In the rows, zero is written as 128.
Rotation paths and how fast each direction turns (degrees a step)
Each turn is a multiple of 5 degrees from 10 to 175, or 0.
Each row of a path follows its step; steps can be skipped.
Path 1:
step 0: [120 132 130 133 136 128 143 142 147 127 136 129 139 119 138 121 132 134
 128 130 137 134 120 127 114 131 120 117 129 135 116 120 137 115 125 121
 118 130 131 132 134 140 136 132 112 127 134 130 135 120 118 131 139 132
 125 138 127 140 125 125 117 128 132 122]
step 1: [135 132 117 127 114 122 124 126 138 126 127 125 135 137 119 121 131 132
 129 129 129 132 120 140 131 130 123 133 129 136 117 128 137 123 138 136
 130 120 118 123 129 124 133 118 138 137 138 135 125 122 118 108 120 123
 136 144 138 131 137 119 107 135 129 126]
step 2: [139 108 118 132 134 119 133 129 135 134 136 122 125 135 122 131 138 133
 123 128 134 128 112 117 117 119 130 129 121 128 122 120 121 119 118 133
 139 131 128 128 133 145 139 128 119 133 135 126 129 129 119 136 125 129
 123 140 128 137 128 126 119 108 132 139]
step 3: [133 137 129 123 125 134 131 126 118 123 130 133 145 130 131 112 135 125
 135 139 128 117 128 120 120 126 137 127 133 131 108 126 133 132 135 125
 133 114 115 141 131 131 144 123 120 129 130 138 124 135 121 136 121 125
 136 134 123 128 146 123 112 132 131 128]
step 4: [134 117 126 142 137 114 134 131 120 136 129 144 134 137 128 118 137 128
 133 128 124 139 120 126 140 127 119 118 118 139 130 124 125 140 120 130
 130 114 121 130 134 137 127 121 127 132 132 120 116 122 131 125 130 125
 138 141 133 141 119 130 118 123 143 133]
step 5: [134 134 129 125 116 139 134 139 117 128 118 134 144 128 129 124 128 146
 113 144 137 126 129 127 129 127 140 139 120 120 128 119 127 130 127 133
 132 125 124 132 134 129 143 136 119 141 132 122 119 124 112 128 130 118
 134 143 129 129 132 122 139 120 131 129]
step 6: [126 129 127 140 132 126 143 130 129 120 148 128 140 134 134 117 128 135
 128 118 122 134 135 120 129 129 123 120 134 127 115 114 127 137 137 124
 124 137 121 123 126 130 125 124 122 133 134 117 130 124 125 139 143 124
 135 143 124 137 121 108 119 132 137 123]
step 7: [136 154 121 127 124 119 140 126 124 115 117 119 130 134 115 129 129 130
 129 136 137 130 124 128 134 117 129 131 120 126 133 129 133 130 131 139
 128 117 121 124 126 127 132 118 135 131 143 118 123 114 125 118 133 115
 129 136 129 133 133 116 123 122 129 145]
step 9: [117 150 129 122 127 123 135 140 119 115 131 131 138 122 126 125 134 132
 139 127 122 132 125 130 115 127 131 127 133 137 113 122 129 124 133 139
 122 121 130 126 138 131 139 121 131 115 131 123 123 126 117 114 132 121
 130 133 132 131 145 131 112 130 138 120]
Speeds:
[128 127 133 126 133 134 126 125 130 125 129 131 130 126 128 128 126 128
 125 126 128 126 125 127 125 132 128 129 129 129 127 128 131 127 129 127
 126 128 130 129 126 126 129 126 127 129 130 128 127 126 128 132 126 128
 131 131 127 129 129 127 130 132 127 127]
135
Path 2:
step 1: [133 131 112 127 116 134 139 129 125 118 141 125 123 123 118 130 130 125
 135 129 131 129 127 151 132 130 124 122 123 129 142 127 124 115 140 117
 129 128 137 122 121 137 141 133 132 113 134 119 113 123 118 120 138 135
 130 118 128 135 133 137 118 125 133 133]
step 3: [126 118 126 125 132 129 133 117 126 121 130 123 120 134 119 113 143 131
 131 139 122 133 131 135 136 129 119 127 139 121 132 119 133 119 138 144
 130 117 138 117 119 129 120 133 125 118 135 118 129 121 118 131 123 109
 132 112 118 118 139 139 128 125 132 131]
step 4: [120 130 124 125 134 135 124 139 132 132 120 120 129 128 116 109 132 145
 138 124 142 135 121 131 123 123 117 123 140 130 121 120 131 126 134 129
 137 109 126 117 129 126 126 131 123 118 136 115 118 127 126 118 124 119
 132 130 132 121 125 143 123 123 120 145]
step 5: [125 118 131 122 126 122 125 147 126 116 129 124 143 134 120 121 138 135
 140 142 128 141 128 124 130 124 125 139 142 133 124 126 135 128 138 136
 139 119 114 120 129 122 107 128 121 134 133 131 120 131 116 122 135 132
 122 125 133 119 127 137 124 137 125 124]
step 6: [129 124 135 119 126 132 124 142 122 119 124 125 127 124 125 123 124 132
 136 136 122 145 126 130 121 127 119 114 123 136 124 120 140 126 141 126
 127 140 118 113 122 123 107 139 133 111 131 130 121 134 123 125 136 137
 133 121 132 143 129 136 125 126 134 138]
step 7: [136 138 126 134 130 124 122 134 124 112 123 128 140 123 123 131 115 124
 143 137 134 134 133 126 123 127 129 125 128 141 126 124 135 117 135 105
 136 127 141 122 130 130 118 136 118 115 114 132 133 131 121 113 134 143
 129 119 133 119 127 134 122 133 132 134]
step 8: [141 134 136 123 126 120 123 126 118 101 121 129 129 136 122 136 124 131
 135 143 124 133 133 127 138 130 129 122 136 132 129 130 124 122 138 123
 132 128 139 131 126 137 125 126 140 107 134 124 119 119 127 128 140 126
 139 112 125 124 120 123 123 134 142 117]
step 9: [137 131 136 125 129 136 110 119 125 124 118 139 131 122 119 129 123 119
 129 134 131 137 136 134 127 130 130 109 133 132 129 138 134 123 137 121
 127 114 132 112 138 132 136 123 135 115 132 115 132 114 125 121 128 117
 136 124 113 131 132 135 122 138 129 137]
step 10: [126 132 119 131 134 136 126 129 141 122 134 132 138 131 117 129 145 122
 127 139 136 132 127 124 132 115 129 129 134 125 136 141 130 123 141 127
 144 123 134 131 133 139 124 117 131 124 143 117 129 117 134 117 137 122
 131 117 119 116 136 143 132 139 134 134]
Speeds:
[128 126 129 125 124 126 127 131 124 126 128 129 129 128 127 129 126 129
 129 127 130 126 128 130 130 129 130 131 131 129 128 128 127 129 129 130
 127 126 124 130 129 128 132 128 131 129 130 128 126 127 124 129 129 127
 127 129 129 130 123 126 126 132 126 124]
110
[126 129 126 127 127 126 129 127 128 127 127 127 127 126 135 130 131 130
 130 126 129 129 130 127 128 127 128 127 127 127 131 127 128 126 129 125
 129 127 127 126 129 128 128 128 126 132 127 131 131 127 125 130 131 125
 127 125 127 125 130 130 128 134 127 125]
155
Path 3:
step 0: [127 135 116 129 135 129 115 134 116 125 134 126 120 124 129 110 134 136
 126 129 127 118 139 118 122 128 115 135 132 137 126 128 143 127 107 142
 132 116 120 135 132 131 134 121 118 130 141 143 118 132 138 137 118 132
 128 128 119 126 124 139 129 125 136 131]
step 1: [122 121 128 126 132 124 118 131 132 137 131 140 128 126 132 116 116 108
 133 121 130 115 121 126 122 141 117 145 135 135 119 118 135 126 123 127
 135 130 131 124 114 133 131 116 122 129 132 134 113 135 144 134 129 138
 133 111 126 131 131 120 123 134 118 126]
step 2: [130 128 113 135 137 121 116 141 126 126 136 128 129 137 118 132 122 137
 117 129 138 134 125 119 131 144 123 130 128 122 133 146 137 126 127 136
 139 131 136 136 120 130 136 121 125 120 119 124 116 141 147 143 121 142
 122 123 137 130 128 131 125 136 131 124]
step 3: [118 133 130 130 125 120 127 135 135 128 124 133 132 116 131 131 127 126
 125 131 137 127 139 134 122 138 111 130 138 126 134 129 120 127 110 133
 122 136 129 144 125 134 138 129 103 129 124 124 130 145 140 134 142 140
 114 127 120 130 134 115 129 136 129 134]
step 4: [125 138 124 144 134 136 129 135 138 150 138 129 132 114 135 128 121 123
 127 126 145 128 120 139 136 131 125 135 125 120 143 132 133 122 116 126
 126 128 122 130 127 131 136 139 124 109 126 128 129 135 129 122 117 145
 121 113 132 129 123 137 135 137 124 130]
step 5: [122 137 119 137 131 124 126 126 138 132 130 141 126 116 126 119 132 132
 118 128 130 124 122 140 143 130 117 135 132 124 131 131 130 132 120 131
 117 125 127 140 121 124 119 124 121 123 112 134 137 136 145 129 124 114
 122 136 123 105 136 146 126 133 127 130]
step 6: [131 138 130 135 134 114 124 119 121 131 129 131 123 127 137 115 128 123
 130 113 132 134 119 130 121 137 112 135 131 120 151 112 115 115 127 122
 114 115 130 128 127 124 130 130 125 122 122 140 130 133 135 125 125 132
 123 123 124 127 139 135 133 128 127 110]
step 9: [121 119 126 120 122 124 126 133 130 132 142 141 129 118 143 115 126 134
 127 111 138 123 113 116 126 147 138 133 121 126 129 124 136 121 122 128
 121 129 132 128 132 130 133 119 126 121 121 125 101 131 127 134 134 139
 123 130 123 122 118 128 127 123 119 124]
step 10: [117 122 126 131 134 133 107 131 123 120 129 135 133 112 129 115 128 125
 125 135 136 123 130 106 136 135 123 130 124 135 137 140 134 117 125 129
 123 129 134 133 122 134 133 122 116 126 122 109 126 139 132 131 132 122
 120 125 142 132 131 139 117 119 140 124]
Speeds:
[128 129 129 133 126 125 129 133 128 129 129 124 127 130 126 130 127 128
 129 127 129 125 126 127 128 128 125 122 131 128 125 130 130 129 127 127
 131 128 126 128 125 131 127 128 123 129 128 127 128 129 127 127 129 127
 128 123 127 127 126 128 126 127 127 126]
35
[129 131 124 124 127 128 126 131 127 129 129 127 129 129 128 124 126 126
 128 133 126 127 128 128 127 130 127 125 131 133 128 126 131 130 128 129
 128 128 127 128 127 127 130 130 131 125 129 126 128 131 129 128 131 129
 129 130 134 128 127 125 130 128 126 129]
35
